500 stands for zero in the data rows.
Some points, each followed by its number:
(492 460 468 449 493 633 493 500 458 459 538 353 460 395 419 506 343 489 449 379 530 519 426 574 460 448 462 400 493 388 494 492 444 438 620 392 402 427 480 492 442 507 409 500 500 500 500 500) 0
(611 435 466 576 498 414 763 486 494 474 501 442 508 399 406 396 420 546 479 437 461 546 591 553 345 587 538 508 502 445 469 481 485 517 449 517 529 634 556 523 507 565 374 594 419 460 581 372) 1
(421 491 495 438 513 563 320 342 422 329 476 543 512 506 483 438 497 418 404 438 511 486 437 479 447 408 460 416 450 507 465 494 384 429 517 468 517 394 390 418 391 395 399 482 402 678 502 588) 2
(507 448 488 441 466 413 446 410 470 522 549 428 419 443 417 517 459 402 467 328 431 444 400 455 517 426 475 527 391 401 444 388 443 458 475 496 479 375 423 481 531 403 443 454 459 379 408 433) 3
(409 588 509 440 501 544 436 373 530 527 503 717 565 643 665 522 622 535 419 403 412 550 460 481 596 396 474 427 503 497 429 556 521 438 500 486 682 541 629 483 396 456 523 437 461 632 508 531) 4
(471 489 551 417 509 527 400 544 542 412 529 480 515 455 470 430 512 537 425 460 444 531 396 597 433 286 553 395 460 441 464 501 438 457 491 394 457 487 433 376 493 428 432 516 474 477 495 589) 5
(513 429 549 423 495 440 425 437 497 435 530 426 471 509 406 443 507 443 539 534 443 493 475 485 359 323 520 439 488 620 466 466 441 493 442 413 491 437 520 549 612 421 341 444 483 450 546 583) 6
(415 482 443 467 428 470 482 438 558 392 506 397 467 509 500 531 528 321 519 402 538 534 487 400 455 499 467 554 513 436 526 451 386 480 574 504 541 414 421 417 563 521 505 583 596 416 537 405) 7
(820 726 577 535 715 815 882 668 489 339 659 474 595 478 598 664 595 906 524 481 890 719 534 890 653 529 581 482 565 415 724 816 527 466 858 567 572 965 999 960 468 536 582 528 999 860 999 504) 8
(698 424 507 640 497 525 863 667 473 548 547 484 624 500 429 568 390 652 374 569 456 619 667 639 406 667 638 543 648 519 475 552 574 558 368 501 527 809 800 772 595 519 566 598 833 508 641 474) 9
(495 770 999 766 717 842 548 820 689 519 528 852 359 999 887 672 892 854 999 999 612 994 835 540 602 861 999 443 965 633 791 882 999 664 813 999 756 999 707 798 478 678 999 787 999 661 648 798) 10
(623 653 718 502 421 645 675 685 602 876 482 999 801 878 896 529 831 618 507 651 481 602 483 668 806 470 649 352 458 678 596 709 539 540 496 500 500 500 500 500 500 500 500 500 500 500 500 500) 11
(446 449 450 470 567 512 448 434 459 385 407 410 375 373 509 499 496 434 438 455 558 449 380 473 394 409 383 429 472 492 417 420 490 456 392 491 478 473 352 416 428 527 493 461 344 523 419 522) 12
(532 416 457 564 503 471 538 468 537 504 496 377 481 509 410 453 477 429 468 345 441 531 556 502 419 493 541 551 494 431 528 391 427 460 517 481 565 461 454 477 528 506 469 506 329 466 450 432) 13
(565 638 574 580 484 638 722 582 553 794 639 804 703 724 829 590 671 651 548 512 417 522 595 572 850 650 584 384 583 516 465 680 525 513 733 711 614 617 846 610 354 657 640 497 505 829 569 540) 14
(446 534 517 470 433 416 442 459 498 550 518 439 468 442 478 427 515 381 475 352 413 499 511 499 521 404 530 624 518 421 505 414 412 500 612 468 560 348 400 402 499 472 503 503 422 363 415 389) 15
(642 488 528 524 549 595 655 539 437 535 507 420 559 416 477 502 431 565 458 513 476 494 590 583 399 464 529 462 505 445 436 535 523 481 425 489 508 696 693 659 474 597 471 458 500 500 500 500) 16
(439 541 435 501 437 429 515 527 471 656 454 488 575 514 485 473 391 349 483 411 536 530 587 512 566 570 535 611 559 525 578 466 456 519 625 500 507 396 456 473 608 451 574 540 440 361 460 427) 17
(475 484 489 544 500 398 454 688 499 493 438 566 506 444 457 613 510 621 460 566 598 404 509 596 475 405 457 448 479 479 560 564 571 491 421 533 510 415 618 575 533 476 608 443 482 543 556 431) 18
(500 492 528 478 499 516 395 367 581 413 499 569 487 594 535 482 599 506 486 454 493 619 456 572 523 335 499 449 482 546 510 530 478 415 435 295 579 478 404 424 413 430 436 523 423 657 610 539) 19
(473 445 563 439 472 450 440 377 490 563 487 373 384 492 304 516 495 499 492 508 446 526 390 494 518 423 535 445 469 446 398 418 425 496 424 433 526 519 480 491 537 462 449 404 466 435 407 584) 20
(543 451 674 444 582 454 507 558 515 371 560 476 619 581 489 553 537 461 654 835 467 552 586 515 499 362 635 409 555 679 508 550 571 562 421 454 513 553 602 600 639 532 464 477 667 542 563 651) 21
(554 499 458 455 459 475 598 483 504 561 479 383 505 388 434 430 484 340 472 444 466 432 558 479 505 446 475 568 456 464 485 444 386 511 613 465 546 478 456 505 503 546 403 438 399 471 433 413) 22
(524 443 674 497 687 515 377 908 558 354 536 480 751 539 513 515 419 533 613 957 568 507 704 546 618 452 726 552 543 814 663 628 557 594 581 600 300 547 786 672 874 529 410 485 454 718 632 773) 23
(508 476 426 407 532 581 397 401 424 364 466 520 491 447 426 463 467 510 395 287 564 440 475 505 466 378 333 409 444 472 486 476 454 409 504 517 572 468 291 492 425 430 436 490 517 623 549 517) 24
(550 490 549 513 523 388 500 609 441 566 502 419 572 377 475 502 471 514 469 637 368 437 534 440 431 586 604 451 447 528 516 449 426 554 373 442 438 534 574 625 584 425 357 457 449 400 515 564) 25
(525 550 709 523 619 679 570 650 627 568 485 716 757 618 761 497 620 369 507 815 519 538 622 592 587 550 746 541 499 701 487 646 568 510 565 518 500 500 500 500 500 500 500 500 500 500 500 500) 26
(586 460 438 496 492 470 562 439 505 564 522 433 515 412 446 453 426 365 417 402 419 465 494 453 485 327 449 608 441 440 450 476 415 486 515 502 485 494 428 484 491 498 404 454 369 419 467 470) 27
(433 475 525 424 421 440 310 466 595 389 470 362 338 475 508 481 505 377 431 364 467 477 509 436 448 324 496 566 525 474 469 401 361 500 500 500 500 500 500 500 500 500 500 500 500 500 500 500) 28
(353 553 483 426 509 494 478 666 538 379 539 439 471 462 477 569 416 609 480 458 667 427 417 484 397 589 349 478 470 453 572 490 482 529 497 433 488 487 429 457 584 589 440 551 623 521 604 381) 29
(466 429 467 499 455 509 454 311 429 378 485 425 471 482 411 469 541 426 451 317 419 447 432 408 499 545 445 433 476 407 374 457 411 430 437 485 541 380 509 391 382 453 378 451 381 505 424 447) 30
(436 547 550 498 445 499 526 408 493 427 428 500 464 559 485 517 611 403 453 386 477 537 478 470 438 524 580 488 424 446 435 584 501 451 380 339 672 566 615 567 429 455 537 402 574 500 500 500) 31
(420 534 494 513 435 450 448 454 609 443 499 335 447 539 463 506 534 392 533 411 500 488 453 369 459 493 461 598 516 469 543 414 413 471 585 487 528 417 421 432 545 464 505 512 553 387 499 425) 32
(493 486 568 494 436 428 457 469 504 502 583 394 415 507 371 412 556 490 532 493 408 555 466 531 403 388 550 469 500 488 486 423 443 529 500 525 500 414 408 486 487 454 456 567 472 355 505 483) 33
(482 552 468 530 597 812 634 591 563 480 598 495 629 455 534 574 442 585 567 546 663 506 433 735 612 536 446 568 486 464 658 629 478 481 919 664 365 506 693 557 610 569 511 461 945 817 621 674) 34
(458 572 524 430 402 516 354 341 558 398 498 511 495 596 655 501 729 467 508 465 499 615 500 509 442 392 541 575 501 477 542 565 513 446 520 401 675 536 673 452 509 438 536 615 605 409 500 500) 35
(443 627 676 502 620 584 601 647 495 350 407 478 539 679 599 552 677 539 645 841 583 617 474 442 367 481 591 490 551 485 482 581 823 591 407 755 572 792 625 637 421 596 696 502 633 605 499 594) 36
(483 498 363 417 500 512 418 434 446 425 479 488 364 437 422 477 457 593 364 363 520 441 393 415 433 410 500 500 500 500 500 500 500 500 500 500 500 500 500 500 500 500 500 500 500 500 500 500) 37
(426 529 430 473 530 483 381 549 413 470 434 465 493 487 469 493 449 583 450 505 568 501 453 479 511 417 409 537 444 429 454 529 578 545 444 482 434 445 397 412 441 461 428 447 408 412 459 483) 38
(403 453 451 432 507 393 393 477 527 343 525 434 364 470 434 513 400 482 393 401 531 412 450 429 459 338 298 607 414 545 473 489 438 488 458 434 451 439 414 438 394 389 359 393 475 439 425 463) 39
(604 407 425 449 495 499 654 497 461 415 508 418 479 424 362 534 427 586 366 436 432 590 581 651 453 457 601 505 576 374 442 455 489 502 341 436 490 612 555 578 475 527 431 559 597 477 584 414) 40
(418 636 528 497 562 591 463 613 449 553 497 586 599 730 557 587 479 750 534 635 710 532 492 550 474 299 429 574 459 462 500 729 766 559 509 500 457 582 413 419 486 471 490 605 496 467 558 566) 41
(457 493 532 535 375 382 414 516 453 484 574 426 526 371 414 464 458 423 412 460 420 413 405 434 354 491 514 463 352 482 516 449 412 533 393 305 476 455 424 506 468 486 371 497 454 354 497 440) 42
(460 489 477 489 404 498 487 391 608 424 514 478 388 529 483 513 650 377 594 399 490 485 429 519 385 397 425 560 455 656 518 440 434 489 576 473 576 399 453 480 488 512 444 553 638 447 593 434) 43
(434 457 444 530 476 438 549 463 500 410 495 399 499 462 369 407 438 344 511 341 475 468 474 449 430 434 382 553 499 481 498 397 457 516 477 462 498 458 406 417 465 450 422 520 375 398 468 394) 44
(563 575 617 567 447 573 607 530 488 569 443 752 730 630 668 531 688 393 471 558 429 508 500 459 573 584 698 417 365 647 410 595 516 396 475 459 667 642 842 690 486 550 650 379 676 725 573 636) 45
(520 490 541 446 456 474 538 469 457 657 532 579 471 383 569 479 361 594 445 619 395 487 516 526 455 563 572 427 504 506 536 421 351 589 373 372 374 502 420 587 500 500 500 500 500 500 500 500) 46
(491 460 537 428 499 437 584 477 450 336 458 437 506 522 293 534 387 423 511 688 458 522 537 458 447 370 474 605 540 444 500 500 500 500 500 500 500 500 500 500 500 500 500 500 500 500 500 500) 47
(394 501 433 474 458 420 415 585 480 504 467 381 524 482 458 419 495 391 424 443 485 501 509 368 502 484 381 549 532 477 522 455 494 489 466 427 500 500 500 500 500 500 500 500 500 500 500 500) 48
(411 400 521 548 633 563 472 589 462 497 507 475 422 528 500 524 460 570 681 605 478 522 559 443 567 569 495 446 574 372 439 463 691 500 617 761 386 499 402 441 427 489 543 537 519 536 487 458) 49
(476 450 436 424 486 425 404 448 545 483 539 545 497 450 391 522 538 466 418 461 535 408 475 505 508 407 296 558 407 638 464 496 500 500 500 500 500 500 500 500 500 500 500 500 500 500 500 500) 50
(511 463 467 444 498 547 508 466 458 408 517 407 368 440 459 495 445 587 422 297 469 606 507 659 437 332 570 474 536 364 450 473 460 436 364 407 516 477 400 535 459 402 406 510 508 485 512 459) 51
(493 480 511 409 485 414 445 406 481 384 528 521 476 592 462 490 564 486 531 414 521 448 398 418 386 391 475 463 417 598 431 436 385 465 428 359 546 453 558 556 447 500 500 500 500 500 500 500) 52
(547 421 383 549 528 487 578 315 482 469 468 507 513 424 488 558 439 514 534 368 466 467 522 411 479 703 502 430 500 514 474 455 465 472 478 525 422 416 498 475 412 513 525 495 347 405 409 460) 53
(402 441 531 452 448 464 491 390 446 500 467 378 468 483 421 485 511 391 347 398 448 509 347 451 413 501 564 428 420 417 410 375 446 454 426 330 492 457 436 536 417 396 430 416 407 408 375 513) 54
(552 517 535 451 631 620 418 630 446 389 469 528 565 506 563 437 393 565 518 686 618 588 519 667 547 339 595 495 483 453 565 611 468 520 576 390 463 512 539 540 566 449 347 497 568 698 519 654) 55
(572 456 608 490 608 405 640 754 423 559 515 390 623 490 527 578 442 604 639 848 418 441 722 477 584 509 780 491 591 612 597 518 565 663 406 504 377 540 670 779 667 481 360 430 567 491 527 649) 56
(527 471 480 551 405 527 496 434 528 575 487 639 601 478 565 472 594 359 391 403 442 400 476 487 591 574 480 467 452 620 438 511 436 397 470 422 535 418 654 526 454 490 530 379 462 595 521 534) 57
(510 425 522 478 499 507 508 476 502 430 477 447 633 421 389 479 482 392 380 514 503 414 401 474 468 515 520 382 456 535 513 469 404 488 500 500 500 500 500 500 500 500 500 500 500 500 500 500) 58
(533 578 449 571 549 628 601 518 562 580 419 570 587 556 802 530 535 624 618 696 526 622 643 493 462 747 500 500 500 500 500 500 500 500 500 500 500 500 500 500 500 500 500 500 500 500 500 500) 59
(547 516 564 484 588 590 559 580 442 463 440 381 466 438 467 444 528 381 470 578 522 438 540 461 368 500 500 500 500 500 500 500 500 500 500 500 500 500 500 500 500 500 500 500 500 500 500 500) 60
(470 512 544 464 543 504 377 439 439 351 486 543 508 515 516 417 491 413 494 531 398 510 404 510 396 407 504 440 437 492 441 500 427 477 422 268 532 506 511 475 515 434 383 462 427 580 505 583) 61
Which two points above are nearest to each new point by angle, seen from the average point of the numbered points? Their numbers follow each, nearest first.
(446 501 620 499 596 532 402 616 457 478 479 455 471 594 499 539 487 543 600 726 490 534 538 394 459 468 433 556 545 434 523 512 791 565 467 655 457 650 495 517 521 498 525 427 574 463 518 552) 36 49
(543 510 529 468 547 556 459 520 441 478 559 532 441 519 505 495 394 406 610 626 428 445 575 457 504 477 396 538 532 413 403 474 591 515 443 541 423 594 510 582 458 666 546 409 721 418 545 497) 49 36
(578 468 457 522 507 500 492 449 435 437 521 527 522 433 600 576 370 531 451 475 454 443 489 420 388 643 439 387 564 594 604 440 419 525 380 363 379 391 389 440 530 439 524 481 311 371 405 476) 53 46
(398 629 519 459 607 585 342 616 624 843 443 999 544 731 891 509 725 585 495 617 482 540 448 631 700 348 469 425 461 635 514 500 500 500 500 500 500 500 500 500 500 500 500 500 500 500 500 500) 11 4
(549 482 603 654 538 511 766 522 572 604 396 545 825 495 489 517 608 454 401 657 439 439 584 475 502 714 722 398 500 500 500 500 500 500 500 500 500 500 500 500 500 500 500 500 500 500 500 500) 26 59
(489 439 615 504 621 550 423 670 484 514 505 450 634 533 538 459 393 478 603 820 530 488 584 567 595 283 631 533 548 520 590 585 523 545 506 439 416 532 581 638 709 514 389 444 443 657 430 751) 23 55
(498 432 405 566 518 404 474 679 480 528 483 613 395 409 389 564 481 615 481 491 561 467 535 550 484 595 488 429 517 503 492 573 581 512 508 630 485 338 537 518 415 392 592 476 377 536 531 405) 18 49
(469 516 385 529 466 523 597 514 538 509 550 383 499 386 439 538 377 556 542 453 601 453 494 422 478 612 429 576 462 546 484 515 507 530 690 527 490 542 392 438 563 645 380 545 599 461 562 461) 29 7
(526 528 430 603 505 442 407 393 442 476 537 540 482 488 425 474 468 502 548 455 475 505 484 434 603 703 385 531 502 591 434 524 499 469 500 500 500 500 500 500 500 500 500 500 500 500 500 500) 53 30
(550 495 490 455 547 570 578 486 484 426 652 444 443 378 413 556 442 637 496 437 578 452 530 602 519 440 390 430 592 373 483 518 563 487 712 500 500 500 500 500 500 500 500 500 500 500 500 500) 0 34
(457 497 445 443 501 503 443 334 431 497 530 480 402 393 534 524 503 462 430 453 522 476 438 511 522 408 366 572 456 494 476 514 408 497 507 401 466 467 473 467 434 501 400 434 487 476 383 515) 39 12
(497 542 591 495 579 623 758 373 466 516 466 581 723 654 536 503 555 519 427 557 494 530 465 422 538 572 776 464 396 401 365 571 527 456 688 500 500 500 500 500 500 500 500 500 500 500 500 500) 26 14
(476 652 461 457 416 415 418 417 456 562 507 469 511 480 435 411 523 343 452 362 513 470 450 440 567 413 494 638 514 393 493 467 459 500 564 466 519 373 367 440 475 495 467 536 433 446 460 446) 15 3
(476 556 606 501 431 432 321 482 525 693 535 464 492 598 445 423 589 394 542 435 410 569 451 516 532 521 610 590 534 486 514 369 489 428 512 534 545 569 431 525 510 445 656 502 481 500 500 500) 15 17
(618 443 455 588 495 453 708 464 501 524 500 416 512 370 368 436 435 475 523 431 500 517 604 491 418 626 531 559 471 515 530 447 462 484 548 511 555 661 555 531 540 597 352 514 333 552 443 474) 1 13
(366 451 448 518 521 567 538 501 499 659 510 719 513 418 556 499 493 544 502 548 487 511 527 536 762 405 351 459 579 563 396 408 612 564 590 684 552 535 355 472 363 435 500 500 500 500 500 500) 49 14
(430 447 539 487 543 472 435 485 470 501 538 448 444 576 484 562 422 441 617 627 466 440 540 413 533 465 368 511 577 450 401 460 662 498 483 557 357 577 484 508 472 556 501 391 644 406 485 496) 49 47
(462 412 471 416 452 496 449 347 459 347 529 357 377 445 353 487 389 481 464 418 398 462 467 518 510 389 373 488 518 414 459 409 467 476 447 445 362 486 373 490 383 534 432 470 535 420 480 367) 39 44
(414 571 492 402 422 479 367 442 491 537 480 461 541 539 483 415 555 377 423 357 461 505 451 499 620 449 537 596 624 463 526 408 392 524 553 483 483 329 373 500 500 500 500 500 500 500 500 500) 15 32
(495 450 619 446 578 506 411 623 502 397 506 440 597 514 444 453 467 421 584 718 519 481 586 560 488 408 607 477 536 663 565 570 530 527 451 438 447 467 576 634 670 468 334 427 467 580 511 596) 23 21
(571 535 651 722 646 628 597 672 629 621 626 704 455 707 717 597 550 695 939 825 532 684 612 526 642 876 755 463 769 504 566 628 944 482 743 920 460 751 373 472 383 758 837 663 753 484 493 573) 10 49
(676 720 788 987 683 805 711 668 646 597 515 914 514 801 882 624 618 882 999 994 587 862 783 697 614 999 847 514 823 622 639 812 991 523 675 953 459 882 538 506 379 737 965 779 843 558 461 650) 10 36
(465 512 435 474 499 483 472 399 433 512 521 483 425 428 555 480 430 497 430 398 524 493 344 478 507 500 500 500 500 500 500 500 500 500 500 500 500 500 500 500 500 500 500 500 500 500 500 500) 37 3
(523 443 477 422 393 421 438 392 439 522 550 413 410 397 415 454 456 443 463 391 419 407 408 477 493 381 420 515 416 504 486 395 387 508 495 437 410 404 336 478 483 440 409 413 422 374 468 450) 3 27
(575 535 475 449 639 682 471 477 521 381 585 366 468 385 571 581 469 563 552 412 633 483 422 584 522 497 307 421 508 429 577 552 523 442 720 585 426 595 559 597 422 544 544 477 839 611 644 424) 34 8
(600 523 473 505 546 631 576 507 445 411 514 463 474 382 468 483 381 619 399 381 561 527 508 658 423 361 452 500 500 500 500 500 500 500 500 500 500 500 500 500 500 500 500 500 500 500 500 500) 51 0
(505 433 412 506 452 481 412 332 483 403 509 518 542 392 375 457 513 424 416 341 429 365 472 402 547 548 391 483 443 531 383 421 447 457 397 469 518 346 529 438 456 474 461 462 297 484 477 484) 30 53
(520 449 428 522 463 418 646 582 524 579 452 412 577 435 453 455 405 434 421 506 453 499 614 479 513 574 513 553 525 516 495 446 465 524 484 511 524 526 524 544 605 501 537 520 361 409 451 418) 17 22
(472 539 416 457 436 485 497 474 535 368 485 451 430 423 458 459 502 430 484 481 514 430 488 490 424 375 295 605 415 570 485 514 496 532 520 425 523 411 422 435 488 439 400 541 520 336 596 431) 39 44
(446 456 495 482 484 555 456 424 523 423 542 528 589 438 471 449 480 438 346 429 505 492 385 584 575 500 500 500 500 500 500 500 500 500 500 500 500 500 500 500 500 500 500 500 500 500 500 500) 58 2
(679 427 489 532 517 484 792 540 507 542 410 445 578 409 413 410 404 458 451 574 477 533 625 504 437 668 572 516 515 412 441 508 537 520 467 536 537 721 619 625 612 618 376 582 474 539 540 431) 1 16
(563 453 462 485 450 491 545 329 480 525 499 556 479 369 456 521 432 536 450 432 442 432 434 454 407 614 500 426 479 489 447 484 389 533 369 426 414 493 511 491 470 478 430 491 365 375 424 478) 53 42
(429 453 420 481 538 518 489 504 504 578 472 403 437 453 554 486 459 420 378 411 530 449 503 494 465 412 339 488 382 470 441 474 433 452 417 436 482 401 474 381 439 498 464 426 315 442 434 492) 12 27
(509 512 470 552 492 443 378 434 409 385 452 501 436 498 407 547 423 516 500 608 512 477 519 471 513 596 372 590 521 474 411 582 599 486 410 511 418 463 427 369 461 441 521 453 379 389 432 525) 38 39
(501 468 454 462 464 383 405 556 566 546 455 591 498 493 556 572 577 538 407 479 554 350 407 545 508 371 362 493 406 622 477 492 431 477 418 500 500 500 500 500 500 500 500 500 500 500 500 500) 50 18
(552 485 568 438 659 535 322 624 514 467 481 421 528 471 454 480 414 479 479 617 531 562 479 595 456 325 565 453 443 505 537 579 463 528 536 417 408 487 524 514 606 440 385 462 464 575 521 500) 55 23
(554 611 469 523 585 625 683 619 495 426 611 695 490 392 494 537 454 844 473 560 498 543 644 576 495 533 416 398 655 530 432 606 643 514 645 538 608 754 576 649 541 440 428 549 896 644 678 470) 8 9
(536 497 544 441 543 629 478 500 511 500 547 460 464 511 578 486 513 412 555 601 504 448 467 550 411 454 351 464 507 412 476 547 580 488 554 503 431 639 589 563 431 625 555 526 792 537 611 485) 34 8
(379 517 568 380 358 525 436 730 610 406 539 645 407 478 712 609 448 610 575 572 564 465 430 572 422 602 325 440 472 457 663 500 500 500 500 500 500 500 500 500 500 500 500 500 500 500 500 500) 29 18
(457 474 470 409 540 594 466 473 555 522 557 386 513 407 455 556 404 529 452 418 469 471 425 576 514 458 424 388 466 458 469 522 398 460 675 434 421 441 382 448 419 512 457 468 651 567 546 520) 0 24
(455 415 433 424 489 455 500 316 466 321 468 466 439 469 446 506 586 459 442 359 514 451 443 371 395 423 443 460 422 615 459 391 386 443 377 353 496 360 470 557 462 446 428 465 494 543 469 568) 52 30
(686 550 669 804 607 569 653 824 530 792 481 773 658 534 548 669 554 999 759 761 642 704 699 730 695 999 854 455 818 796 561 725 841 549 621 999 387 622 699 483 356 455 999 687 503 610 546 641) 10 14
(557 481 647 425 587 400 564 609 475 482 545 423 573 561 463 568 502 537 580 752 402 463 587 416 503 439 697 449 507 621 508 517 514 558 443 527 438 599 658 749 593 491 385 449 662 422 586 587) 56 21
(521 588 405 553 438 528 731 637 518 695 460 438 649 507 531 500 320 455 564 443 595 497 540 432 602 764 507 545 539 464 609 483 508 575 675 480 513 556 505 501 618 580 544 624 470 444 560 438) 17 59
(533 500 388 390 471 493 377 399 418 520 494 487 422 403 448 450 505 427 404 409 477 380 407 413 499 416 350 535 412 451 387 478 427 480 491 410 443 421 390 476 449 501 416 372 396 415 450 446) 3 39
(557 451 479 392 525 467 335 517 455 474 523 360 468 419 449 449 460 393 391 479 400 430 446 559 367 455 491 443 405 473 459 425 413 511 395 318 418 414 447 548 503 425 432 450 422 432 485 500) 42 54
(519 413 576 458 573 471 450 503 444 481 500 384 497 509 418 467 428 450 536 665 495 492 541 528 490 324 555 444 482 542 535 523 468 566 438 384 445 424 494 548 585 473 338 443 390 556 469 614) 6 55
(472 439 569 495 416 501 417 484 485 492 498 368 402 472 425 377 479 464 492 414 422 546 480 543 448 366 529 512 554 414 493 454 447 508 439 397 500 500 500 500 500 500 500 500 500 500 500 500) 28 33
(357 532 446 527 543 529 566 661 517 434 580 390 460 455 494 592 465 698 547 420 679 451 422 524 484 580 325 461 478 570 475 464 534 529 491 438 481 533 307 443 483 660 454 467 676 576 515 521) 29 38
(459 545 387 441 515 527 489 490 478 561 481 527 488 475 490 511 413 573 443 428 596 390 401 459 501 500 500 500 500 500 500 500 500 500 500 500 500 500 500 500 500 500 500 500 500 500 500 500) 37 38
(490 522 515 485 441 386 494 433 567 602 496 414 433 500 469 466 604 456 616 380 446 502 445 478 578 415 493 564 504 500 493 383 475 450 592 485 540 401 414 516 519 483 507 400 546 399 391 522) 15 32
(728 683 631 882 417 738 871 787 636 999 679 999 937 653 999 573 856 822 654 731 379 460 773 823 999 845 716 459 675 839 561 795 637 665 951 962 758 678 999 703 394 827 903 503 578 999 715 592) 14 11
(616 501 460 726 573 542 698 461 573 456 434 593 541 432 718 555 489 693 581 500 533 608 624 542 385 828 723 422 650 623 500 500 500 500 500 500 500 500 500 500 500 500 500 500 500 500 500 500) 59 53
(505 648 649 472 453 633 548 485 562 578 468 731 641 656 729 480 768 420 526 557 403 566 496 540 565 526 594 447 476 673 472 641 509 435 388 403 664 669 824 653 401 572 624 450 710 698 639 564) 45 14
(390 442 475 551 438 387 575 548 457 568 486 428 566 470 439 485 363 370 467 442 606 490 541 490 567 594 453 505 548 468 512 375 458 528 534 514 470 469 500 500 500 500 500 500 500 500 500 500) 17 48
(522 434 371 435 513 519 485 418 456 410 427 462 430 352 410 527 508 503 378 409 539 435 386 406 428 461 376 445 462 489 392 465 439 450 424 456 496 351 477 449 443 479 448 466 424 446 433 477) 12 30
(517 489 493 441 533 500 401 443 475 371 483 442 436 471 476 505 480 524 431 351 452 545 413 540 354 300 495 446 432 424 478 482 485 445 409 335 529 429 500 500 500 500 500 500 500 500 500 500) 51 5
(467 537 526 470 508 463 578 534 537 511 454 704 559 618 515 518 722 534 401 443 480 490 482 516 552 572 575 438 460 507 460 522 452 495 488 482 612 560 770 664 384 529 577 457 540 648 535 561) 45 14
(473 476 457 421 428 432 376 395 528 372 451 506 409 521 489 477 571 427 428 449 387 528 495 460 449 385 441 530 466 439 493 436 490 436 439 417 597 412 502 371 514 416 476 445 410 473 495 430) 30 28
(532 400 559 481 595 486 396 629 413 506 481 417 524 407 437 457 321 430 463 694 506 435 545 575 489 458 604 402 480 527 604 507 408 606 448 400 361 372 543 533 611 377 413 482 347 412 423 542) 25 56
(635 531 472 411 602 638 650 502 448 455 579 562 492 389 505 601 468 862 491 499 626 594 590 735 608 405 539 384 595 447 435 500 500 500 500 500 500 500 500 500 500 500 500 500 500 500 500 500) 8 40
(513 462 513 466 449 510 447 505 451 435 519 408 369 423 384 407 468 523 413 380 430 524 442 575 402 387 520 478 544 417 456 479 432 492 361 386 491 431 370 459 500 500 500 500 500 500 500 500) 51 5
(515 622 460 503 398 622 694 557 553 565 594 397 624 491 532 570 355 528 692 514 665 472 398 405 606 760 470 611 508 353 618 547 556 609 693 551 521 644 393 486 690 711 411 745 582 426 726 496) 29 34
(544 451 557 607 551 447 653 585 481 582 431 437 631 389 466 511 456 495 478 687 409 448 533 438 421 596 611 421 517 567 562 509 401 601 485 442 411 488 556 576 601 399 428 428 376 423 486 586) 25 56
(443 559 431 413 499 450 448 514 507 624 447 454 549 518 483 505 496 437 435 431 539 477 427 507 619 354 359 579 463 396 449 457 365 550 537 418 498 317 469 429 455 423 500 500 500 500 500 500) 15 3
(474 607 763 689 657 667 507 507 646 530 596 787 399 738 903 549 678 603 938 854 512 723 648 558 511 892 687 467 749 455 647 552 942 537 717 784 450 774 504 513 358 763 842 777 931 521 625 624) 10 36
(507 537 564 429 588 601 426 502 423 479 464 543 442 513 587 512 484 455 556 682 500 495 529 405 418 450 412 539 534 352 419 548 677 500 397 586 453 633 523 513 464 558 526 468 585 473 503 531) 36 49
(458 427 561 410 581 489 514 696 460 324 494 423 436 490 402 584 466 580 505 659 485 478 473 445 443 307 371 462 542 500 500 500 500 500 500 500 500 500 500 500 500 500 500 500 500 500 500 500) 47 39
(483 573 499 548 520 579 429 313 524 477 471 594 395 533 732 411 474 533 541 533 492 589 454 477 411 728 490 468 531 531 577 477 563 503 479 558 362 633 500 500 500 500 500 500 500 500 500 500) 59 53
(511 598 526 447 497 560 487 464 446 500 485 557 502 591 478 524 410 573 469 670 608 496 466 436 510 278 383 617 445 410 477 604 692 547 494 517 402 578 422 458 528 502 471 515 372 463 518 535) 41 38
(364 530 469 423 517 411 364 572 502 395 459 521 404 533 396 486 520 556 433 509 479 402 417 461 454 403 421 533 430 477 506 452 519 515 388 528 570 427 490 460 478 516 465 437 496 572 470 486) 39 38
(371 535 498 450 410 502 483 597 620 381 455 523 461 428 616 561 440 479 499 529 550 522 518 564 382 530 414 534 474 507 558 541 519 513 477 443 519 537 408 467 611 577 545 628 590 481 638 433) 29 7
(407 454 353 451 460 419 491 459 538 350 505 465 405 379 434 486 457 402 453 498 515 439 473 447 416 380 346 581 395 500 500 500 500 500 500 500 500 500 500 500 500 500 500 500 500 500 500 500) 39 50
(507 447 515 563 439 406 521 443 477 495 571 350 328 531 375 459 538 467 620 459 459 583 533 578 426 481 580 501 509 572 554 421 465 532 650 472 574 383 311 454 518 500 500 500 500 500 500 500) 33 13
(527 632 656 621 613 648 355 550 547 467 475 702 498 697 666 540 482 718 682 759 619 683 599 545 546 727 568 593 687 552 508 731 857 564 419 641 473 741 460 401 365 628 794 567 574 542 382 679) 10 36
(455 475 588 486 602 602 433 612 478 412 418 539 640 499 543 405 393 375 503 850 586 497 637 547 596 353 698 604 505 534 586 619 486 559 657 505 398 486 633 596 684 481 349 404 438 741 466 707) 23 55
(409 511 581 481 511 488 445 625 418 427 409 513 394 549 334 528 481 562 509 681 508 516 496 450 437 438 458 525 504 510 415 561 687 572 390 669 451 659 447 531 475 457 547 434 424 601 483 507) 36 49
(639 749 784 958 677 769 688 557 819 598 550 850 499 873 999 549 717 961 999 935 538 912 758 699 567 999 968 503 741 542 707 742 999 515 684 968 522 861 386 372 496 867 999 859 793 500 500 500) 10 59
